In the rows, zero is written as 128.
Each row of M is roughly a mix of the hidden directions of one of 3 groups; some rows fit no group.
M (111 x 10):
[[ 60 108 149 136 121  68 107 131 121 108]
 [ 72 142 122 122  90  88 141 180 102 141]
 [129 110 167 138  93  66 109 101 127  82]
 [153 142  95 159 162 168 184 162 123 144]
 [ 94  78  89 148 161 101 133 170 106 106]
 [160 154 176 115 148 170 186 140 128 108]
 [161 121  88 111 163 134 181 179 127 147]
 [ 95 137 158  85 147 122 181 161 104 164]
 [187 128 101 154 147 175 172 119 117 152]
 [152 120 158 137  81 126  68  85 111 152]
 [121  98  65 164 171 128 153 165 119 136]
 [177 148  93 169 129 157 176 138 147 156]
 [ 67 128 158 103 154  92 157 161  99 143]
 [122 131 109 162  99 140  74  79 163 162]
 [140 160 108 128 151 191 179 114 139 163]
 [ 99 120  89 144 179 122 177 175 120 142]
 [ 79 122 155  98  84  82  94 118 102 121]
 [120 159 152  95 130 119  64  74 139 142]
 [152 141 100 153 127 199 164  97 153 139]
 [178 138 142 123  83 176 130  82 155 143]
 [113 138 201  76  97 109 121 112 122 117]
 [104 156 175  80 154 149 168 118 161 147]
 [138 131 114 125 162 175 191 145 104 169]
 [114  97  72 170 178 148 147 147 144 139]
 [100 106 158 144  85 111  80  71 131 118]
 [150 162 140 145 153 202 164 110 138 143]
 [ 99 118 107 166 135 199 174 134 120 128]
 [160 126 123 163  81 145  82  72 134 133]
 [124 111 113 127 178 101 135 194  87 148]
 [104 139 132  81 169 127 158 195 140 138]
 [139 138  84 149 172 170 178 143 125 162]
 [ 96  83  70 157 165 114 149 153 114 136]
 [184 136  85 131 125 175 152 121 164 158]
 [118 107  72 148 131  87 103 188 116 118]
 [172 141  99 151 138 189 165 107 156 143]
 [166 102  72 173 169 145 137 154 126 116]
 [133 119  86 115 148  97 125 191 152  81]
 [150 132 163 104  80 108  79  79 144 123]
 [ 78 131 143 131 154  86 121 184  86 134]
 [141  99  65 158 130 145 164 162 160 106]
 [110 151 164 110 120 122  72  68 122 158]
 [ 99 117 140 132 158  99 150 149  59 168]
 [ 75  95 172 123 125 126 176 110 168 128]
 [139 140 216  98 126 131 117 107 107 142]
 [165 144  85 150 147 183 176 118 145 134]
 [162 149 178 131 116 178 158  86 156 129]
 [184 138 129 159 111 169 107  70 139 120]
 [149 148  87 158 142 189 164 103 157 141]
 [ 93 114 155 118 127 121  94  55 115 163]
 [189 141 154 114  94 167 153  86 142 118]
 [127 118  68 170 167 139 177 148 134 119]
 [117 130 146 140  83 104  50 111 136 153]
 [121 107  68 141 201 144 118 132 135 143]
 [ 91 176 130 118 162 167 168 163 121 156]
 [110  99  67 146 184 119 134 167 115 132]
 [105 109  75 161 163  99  93 173 128 121]
 [ 92 148  93 133 174 155 171 157 107 163]
 [ 73 122 179  77 112  95 121 111 117 121]
 [157 133  93 125 158 150 188 183 127 126]
 [112 167 188  91 125 153 169 119 155 143]
 [114  76  98 149 177 110 137 159  94 158]
 [ 86 139 181 126 110  98  82 147  96 101]
 [ 77 125 193 120  99 141 164 102 146 129]
 [140 145 103 152 177 173 177 168 121 136]
 [115 135 183 110  95 119  75  77 117 132]
 [128  96 121 172  73 138 103  78 149 148]
 [144 127  69 128 170 139 166 184 126 134]
 [147 153 194 116  79 143 156 103 152 126]
 [ 88 113  79 175 169 114 158 151 112 143]
 [ 64 126 149 111 136 102 145 149  94 180]
 [202 142 144 122  84 143  94 102 140 118]
 [132 104 130 129  77  88  74  90 100 114]
 [113 125 139 114 152 119 158 204  82 137]
 [145 144 160 121  77 146  90  67 148 120]
 [118 142 185  89 109 132  92  70 135 123]
 [ 75 109 120 131 168  87 128 186 118 138]
 [116 148  96 157 155 200 167 115 137 138]
 [105 140 125 117 136 101 121 212 103  99]
 [112 121  76 161 156 177 164 104 157 116]
 [ 91 107  88 197 161 121 140 128 118 155]
 [ 76 135  79 117 152 113 171 167 109 145]
 [176 157 139 140  99 176 138  75 154 131]
 [ 97 124 180 105 113  83  85 147  90 125]
 [153 134 101 118 126 162 108  68 161 177]
 [ 93 105 135 124 161  89  93 191 121 151]
 [140 128 206  91  90 118 106 105 130 124]
 [101 100  87 162 151  83  92 166 104 128]
 [114 137 129  74 151 111 166 187  96 142]
 [121 101  95 162 138 180 187 116 125 152]
 [ 83 119 114 124 149  73  84 175 118 138]
 [135  87 108 125 182  81 111 152  84 138]
 [133 110 103 120 159  93 124 189  73 143]
 [167 130  79 173 162 164 156 157 134 137]
 [ 83 147 185 118 113 150 186 131 107 128]
 [ 96 111 123 108 137  79  97 194 114 108]
 [135 111  48 182 136 139 135 135 133 142]
 [159  91  63 169 132 124 111  93 125 146]
 [133 148 199  80 109 121 105 131  90 126]
 [ 84  85 100 171  85  97  98 118 120 130]
 [ 82  84  93 128 171  80 140 148 120 120]
 [164 148 117 145 170 183 179 139 147 141]
 [ 71  88 123 126 150  67 111 142 111 111]
 [145 156 157 123  98 172 138  62 157 118]
 [156 134 102 170  97 158  95  70 150 120]
 [116 144 195  90 107 115  87  98 105 118]
 [109 125  61 165 155 148 123 153 174 139]
 [125 120  70 148 184 139 157 171 132 146]
 [164 140 175  71 105 101 101 154 105 137]
 [186 147 150 116 102 175 151  81 142 133]
 [ 97  95  71 132 145  76 123 169 117 137]
 [130 174 192  77 108 137 116 103 138 127]]

Here is one row from each group, named. Which group is each of the other rows in?
[129 159 164 148 113 142 112  92 106 198]  (84)
[180 120 118 141 110 136  71  69 126 121]  (112)
[150 155 162 102 106 178 165  89 163 130]  (16)

[174 158 128 150 145 181 181 139 149 140]  (112)
[149 122 104 145 104 113  86  68 179 136]  (84)
[187 135  95 136 151 173 176 140 147 120]  (16)
[123 129 166  84 100  96  71  92 148 118]  (112)
[115 127 208 103 110 101  97 110 104 130]  (16)
[169  86  86 167 109 110  89  99 147 125]  (112)
[113 134 192 123 124 124 166 142  78  89]  (84)
[140 130 201 101  91 116 166 128 120  96]  (112)
[ 71  83 114 117 123  71  96 132 118 121]  (112)
[115 128 176 122  96 110  81  67 118 146]  (84)
[110 103  62 143 144 130 121 188 142 151]  (84)
